rotation ticks, each row followed by its count of ticks:
The counts run from 0 to 341.
[-17.5 -17.6 -16.3 -10.7  13.8 -12.8 -25.0  16.2   5.5   4.5  32.4   5.0
  11.6  -0.6   3.5  -3.9 -10.3  20.8 -20.2  16.9 -39.4  -1.4  14.9 -21.4
 -12.7  -6.9   0.1  14.7  18.6   3.7  -3.0  -3.8  -8.5  -8.8  13.4  -8.9
 -30.2  10.1 -10.4  -7.4 -18.2  -2.4   2.1]	339
[-30.0 -11.4   0.1  -1.2  20.7   6.9 -15.9  20.8  22.2  12.9  36.6  15.9
   3.2  13.5  10.8   2.9 -15.3  -0.2 -30.1   4.0 -32.9  -5.2  13.6 -24.1
   0.1  -8.0  -3.1   7.1   2.1  -3.0  -2.9  -7.2 -16.8  -0.1   1.2   5.6
 -11.0   5.6 -22.4   2.9  -4.4   2.0 -22.7]	304
[ 27.0 -14.7 -13.5  14.1  18.7  34.8 -34.7  -2.8  24.1  -4.4   6.6  11.3
  11.7 -12.4   0.5  10.4 -14.1  -6.2  20.5  28.7   0.4 -11.7 -16.8  22.2
  -4.7  16.1 -18.2   0.8  12.4  10.0   2.3   6.5   2.8   2.4  10.2  12.9
  -7.8   1.3  10.9  20.9 -12.9 -17.6   2.2]	4
[-24.5  13.1  26.9  -3.7  18.5  18.1 -34.0  10.9  10.9  -7.3   3.2 -10.9
  15.1  11.7  -1.4  -4.6  -9.4 -11.8  -4.5 -20.2 -25.7  -7.0 -16.6   2.9
   9.0  -0.7 -18.2  -6.4  13.2  20.0   8.9 -13.7 -36.3  -8.8 -21.8  20.4
  -9.5 -11.6 -10.8 -11.1  -1.7   4.2  -9.5]	82
[-24.1  -1.8   6.4  -0.4  20.1  10.5 -30.8  28.5  20.7  11.9  23.9   0.9
   2.4  13.5   7.2   6.7 -12.3  -8.0 -23.6  -3.1 -38.7  -6.3  -0.7 -13.9
  -3.0  -7.9  -5.5  -3.0   8.5  -8.0  -6.1  -3.4 -22.2  17.4  -3.0   3.0
 -16.1   4.3 -14.9   0.1   4.5   9.3 -23.6]	303
[-18.2  -8.7   4.8  -2.5  14.5  17.5 -22.2  11.2  40.6   5.1  15.0  20.9
   8.6   3.5  16.3  -3.3 -11.1 -19.6  -7.3  -6.1 -12.1  -7.6  11.8   4.9
  15.9   6.6  -3.9 -10.8  15.8  -0.4  18.5  11.3 -25.3 -14.4 -11.9  26.9
   1.3  -8.0 -16.4  11.2 -10.2  10.5 -20.9]	292
[-28.1  15.3  -1.8  14.5  18.8  16.0 -17.5   4.1  20.5   4.1  13.5  20.5
   7.3   5.8   0.1  18.2   3.6  -8.2 -12.1   4.5 -14.6 -20.3  -7.0  23.2
  -0.1  -1.1 -14.8 -20.3  -3.2   3.1  -0.6   7.5 -31.4  14.7  -4.6  -2.7
  13.4 -11.7 -14.2  18.1  25.4  22.1 -26.5]	283
[ 29.9  -6.9   5.4  -5.3  17.7   7.8 -15.9  -4.0  -9.0 -35.8  13.9 -13.1
  18.9 -34.4  -4.4   1.9   4.0  18.1  29.1  11.9 -11.4  -8.9   0.2   2.5
   4.4  25.7  -6.1  19.0   2.9  28.6  -3.3   8.4   2.1 -18.7  21.5  -2.0
  -6.9   5.3   2.8  -6.1 -18.3 -24.8  -2.8]	189
[ 19.9 -21.8  -2.1   4.8   1.8  11.4  -5.1  -4.2  16.3   7.6  12.1 -19.1
  -7.8  -9.4  -9.9  25.0 -22.3   6.7  30.9  21.0 -21.9   1.8   6.8 -11.6
 -31.2   4.6  -7.8  26.4 -15.1   7.5   5.1  -3.4   6.0 -13.9  31.4  12.4
  -6.5  24.9  10.0  -2.7  -7.6 -18.1 -21.7]	199
[ 22.9 -13.1   3.1  23.5   6.1  12.2  -7.7 -26.4  15.0  -9.9   8.9  12.6
  11.7 -19.0  -9.8  24.7 -26.0  13.3  26.8  19.4  18.6 -13.3  10.2  26.1
  -1.5  12.4  -5.1   2.5 -11.9  35.7  -2.7  17.8  -9.8 -13.0  22.2   3.1
   3.0  11.7   6.8  11.3  -0.6 -19.3  -4.5]	216
[-45.3  13.9   4.8  -4.6  10.4  17.5  -5.6 -27.0   6.7  15.3   9.4  18.5
  11.3  12.3  -3.7  -0.1 -11.6   0.4  -1.5  -5.4  -7.4  -4.4   4.1  14.0
 -18.1  -7.7  -9.1   0.6  -1.0  11.6   5.9 -11.2 -35.3 -34.5   1.9  17.7
  14.4  -3.0 -17.9 -14.6  -0.7   4.6  -4.0]	64
[-33.7  -0.4   9.3  13.2  -2.0   3.7 -21.3 -12.5  33.0  12.6   2.3  10.9
   6.1  16.9  -9.0  14.5 -38.1  -3.2  -1.4  -8.6  -2.5 -10.5   0.7  19.9
  -5.2 -17.2  -8.5 -13.1  14.0  17.7  18.4  -0.9 -40.5 -10.4  -5.2  15.1
  -2.5  -4.6  -9.4   6.2   6.3  17.8  -6.3]	71
[-12.7   3.3  20.3   8.1  22.7  24.5 -16.7  13.5  27.5  14.9  21.6  -1.6
  -4.1  22.1  -2.0  27.6 -20.4 -11.6  -0.2  -0.9 -15.7 -12.2  -3.6 -10.2
  -6.4  -7.8 -13.4  -1.5 -15.2   2.2  -5.8  -6.0 -23.1  10.8  -5.9  12.4
  -2.2   6.8 -20.4   7.1  16.5  -7.7 -40.1]	268
[  7.5 -15.3  -1.3  -5.0  18.6  21.6 -31.1  -3.5  14.6   8.7  21.0 -10.0
  -0.8   9.6  -3.7  21.7 -36.9  12.5  -1.2  26.0 -12.3   3.0  -3.1  -6.0
 -37.2  -7.2 -13.8   8.9  -5.9   1.0   5.7 -18.5  -4.8  -9.3  13.1   8.6
 -15.6  22.1 -14.7   0.8  -5.5 -27.6 -11.4]	17
[ 13.9 -19.9   1.2   7.8  -3.6   8.8  -3.7 -27.7  21.3  -3.1   9.8   0.5
   0.1 -13.8  -9.8  28.8 -38.1  14.2  20.1  16.0   9.0  -4.3  14.3  19.7
 -19.3  10.4   0.0  -5.8  -8.3  23.2  18.9  18.5 -10.3 -22.6  27.0   8.0
   8.5  12.4  -2.6   7.0   1.8  -8.9 -16.9]	215
[ 21.3 -14.5 -19.9  20.3  12.9  23.5 -29.4  -2.0  20.1  -4.5  15.6  19.9
  14.4 -13.5  -4.6  21.7 -12.6   9.2  19.5  32.5  -2.2 -18.1  -5.8  29.4
 -18.7  13.2 -14.1  -3.0   4.8  12.2  -1.1  11.8  -6.4   8.5  17.0  -6.9
  -8.0   1.2   8.7  25.3   0.7 -12.2   3.5]	0
[  7.0 -10.0 -10.6  -3.7   0.5   8.1  -6.4 -29.0   8.5  -9.2  11.9 -14.0
  10.0 -19.0 -10.9  33.2 -17.8  23.5  22.7  17.4   2.3  -4.2   6.5  21.4
 -35.3   9.6  -4.1  -1.8 -12.7  17.6   9.7  11.2 -12.1 -29.5  29.3   2.4
  22.5  10.3  -5.6   1.0   8.0   4.8 -16.1]	211
[-12.0  16.9   4.8   4.3  17.5  32.5   5.2 -32.0   6.9   3.3  20.2  23.1
   9.2  -3.5  -4.7  16.8  -0.6   4.4  21.2   8.9   7.7 -10.5   7.2  21.1
 -11.5  15.3 -17.3   4.1 -26.7  14.6  -9.0   0.6 -18.3 -24.4  11.0   8.2
  34.5  -2.5 -19.5  -3.6   6.7 -11.5 -24.2]	243
[ 18.2 -16.8   8.6 -16.7  15.2   2.4 -12.3  -9.0  -4.5 -29.8  20.8 -21.8
  15.2 -22.8  -3.3  18.1 -13.3  26.1  12.4  10.8 -12.8   4.1   6.5  -8.8
 -17.1   9.7  -2.2  15.5  -2.4  27.2   6.7   7.9   3.3 -25.9  23.0  -4.2
  -7.8  14.6 -10.8 -10.3  -9.8 -16.4 -10.5]	192
[-36.8   7.8   5.7   5.4   6.6  15.6 -13.6 -15.3  18.0  13.9   7.2   1.7
  11.8  16.4 -12.7  14.6 -18.6  -1.7  -3.0  -3.1 -13.3  -6.6  -7.8  22.6
 -19.9 -11.3 -17.4 -15.7   5.9  13.8  16.7 -11.0 -41.6 -17.9  -2.1  13.6
   9.1  -8.9 -11.6  -4.8  12.0  18.6  -8.3]	67
[-11.2   6.8 -12.9  -4.4  14.5  36.9 -27.1 -21.8  12.1  14.3   5.7   1.3
  13.1   6.8  -3.3  15.3 -10.7  -2.0  14.9  14.2 -10.8  -3.7 -22.7  31.3
 -40.5   9.4 -34.1   2.0  -0.4   2.0   8.0 -19.6 -15.9 -17.5  10.3  10.0
  17.0   0.4  -3.5   1.1   4.1  -3.1  -3.3]	28
[-13.0   1.9  21.0 -13.6  25.0  18.7 -18.1   2.2  23.6  -3.5  23.0  -4.2
   1.2  19.0   3.1  20.1 -25.7  -1.0 -19.5  -7.1  -3.9   0.8   5.8  -5.1
  -9.3   2.6  -7.1  -6.1 -13.7   5.8   8.5  -3.3 -25.0  -9.7  -6.0  13.8
   4.1   9.6 -33.3   2.0  12.9  -8.2 -39.2]	265
[ 30.7   0.7  20.0  12.6  13.1  28.4 -20.0  -9.0  13.9 -15.4  -4.7  -8.8
   7.2 -16.2  -6.8  18.3 -13.7 -11.2  40.8  13.4   4.6  -9.4 -13.6  19.8
   0.8  20.8 -24.6   2.9  -2.6  22.0   3.8   8.0  -5.2  -8.2   5.5  22.7
  10.8   3.3  10.0  10.8  -2.4 -15.4 -16.3]	221
[-15.3 -10.5  -5.5 -13.0  29.8   6.2 -26.5  14.7   0.6 -16.5  23.1  20.2
  24.6 -12.9  14.4 -23.0  10.2  10.6 -12.3   5.2 -32.1 -13.2   2.3  -7.2
  14.2  14.2  -3.9   4.1  30.4   6.9  -4.6   5.6 -14.2 -12.1   0.2   4.1
 -21.6  -5.1  -8.6  -3.9 -27.0  -1.3   5.2]	332
[  4.5   8.2  29.4   4.8  28.3  36.2 -28.4   3.4  25.8 -13.9  10.6  -2.5
  11.9   6.4   3.2   6.1  -7.0 -19.0   9.7  -4.8  -4.2  -9.2 -18.2   9.6
   7.2  15.7 -20.4 -10.2  -5.1   7.7   5.2  -3.5 -22.2   0.5 -12.1  26.4
   9.5  -2.9 -15.7   8.2   9.3 -10.7 -32.0]	260
[-33.2  10.1 -17.9   1.4  27.9  18.5   1.4   7.4   7.6  11.9  25.2  40.9
  14.2  -5.5   7.1 -14.0  18.2  -6.6  -4.7   7.0 -36.8 -22.3   0.3  -0.9
   4.5  10.5 -11.2   5.2   9.5  -0.8 -22.2  -0.9 -19.4  -3.1   5.1  -4.7
   7.2  -7.1 -11.4  -5.8 -12.2   8.2  -4.1]	313
[-38.7  10.1  21.5  11.5  21.4  -5.5  -8.0   2.3   8.9   8.0  25.7  16.4
   5.4  18.4  -4.4   0.6 -18.7   5.2 -14.0 -10.6 -19.5 -14.9   9.4 -15.6
  15.6 -13.2   0.0  11.9  -5.7  26.7  -9.5  -8.8 -37.1  -2.2  -4.3  -0.4
 -19.2  -3.6 -23.0 -14.2  -4.1  -4.0  -8.7]	88
[-37.5   2.5  20.0  -4.6  11.2  -4.4 -13.5   6.6  16.9   8.3  17.7  -3.1
   3.1  18.1   1.0   4.1 -24.7   0.3 -17.6 -18.5 -30.0  -3.4   9.9 -16.9
   1.2 -14.9  -1.3   3.0  -0.1  20.6   5.7 -10.2 -34.5  -9.3  -3.6  12.3
 -14.3   5.3 -27.7 -21.0   0.3   1.8 -18.5]	87
[-23.8   3.1  15.8 -11.6  21.7 -14.2 -10.0  17.9   2.7 -19.0  26.1   3.1
  19.4 -10.5   5.4 -14.4   8.1   3.5 -17.2  -9.2 -37.4 -14.0  10.0 -12.0
  28.2   6.4   5.0  10.7  14.3  25.9  -4.4   3.9 -26.6  -7.1  -3.2  -4.0
 -14.0  -8.1 -19.5 -16.7 -12.1   8.1  -7.1]	119
[-38.2   8.8   2.2  14.9  12.5  -6.5  -2.0   2.7   8.7   1.3  14.3  20.7
  15.1  -0.8 -11.9   4.6   1.9   8.5  -5.0  -7.0 -25.1 -24.5   6.3  12.1
  14.4  -6.3  -7.2  -6.9   8.4  25.9  -6.6   8.0 -40.2  -0.8   2.0  -9.0
  -2.2 -17.9  -4.7  -5.6   4.8  28.9  -2.4]	104
[-24.2  -2.5  -0.3   6.3  25.6   7.0  -7.4  18.6  14.2  16.5  33.9  31.6
   2.0   9.1   4.5  -7.1  -4.2   5.2 -27.6  11.4 -26.5 -16.7  13.8 -21.8
   7.2  -8.0   1.0  12.2  -0.6   7.7 -19.0  -6.0 -13.1  12.9  -1.3  -3.4
 -18.4   3.9 -19.2   2.7  -2.0  -5.0 -19.3]	305
[  0.2  -8.5  13.1  12.9   9.8  20.8 -13.1  -8.0  42.5   5.1   2.9   8.8
   2.5   8.3   1.5  26.9 -37.2 -12.0  12.3   2.2  12.3  -3.6   8.1  17.0
  -0.5   6.2 -11.1 -11.4  -4.1  12.7  16.4  10.4 -24.7  -8.8  -1.8  29.0
  11.5   1.5  -7.1  22.5   6.0  -1.1 -32.1]	253
[-25.8  10.8  10.2  11.2  17.8  23.1  -5.3 -19.5  12.1  28.9  16.7  29.6
   0.5  16.3  -2.9  -1.0 -25.5   0.3   3.3   0.3   4.2 -13.2  -1.6  -8.2
  -9.7  -7.2 -15.8  16.7 -17.1  21.1 -12.6 -20.5 -20.5 -19.4   1.9  14.9
  -8.7   6.1 -11.3 -12.3  -6.2 -25.3  -3.4]	57
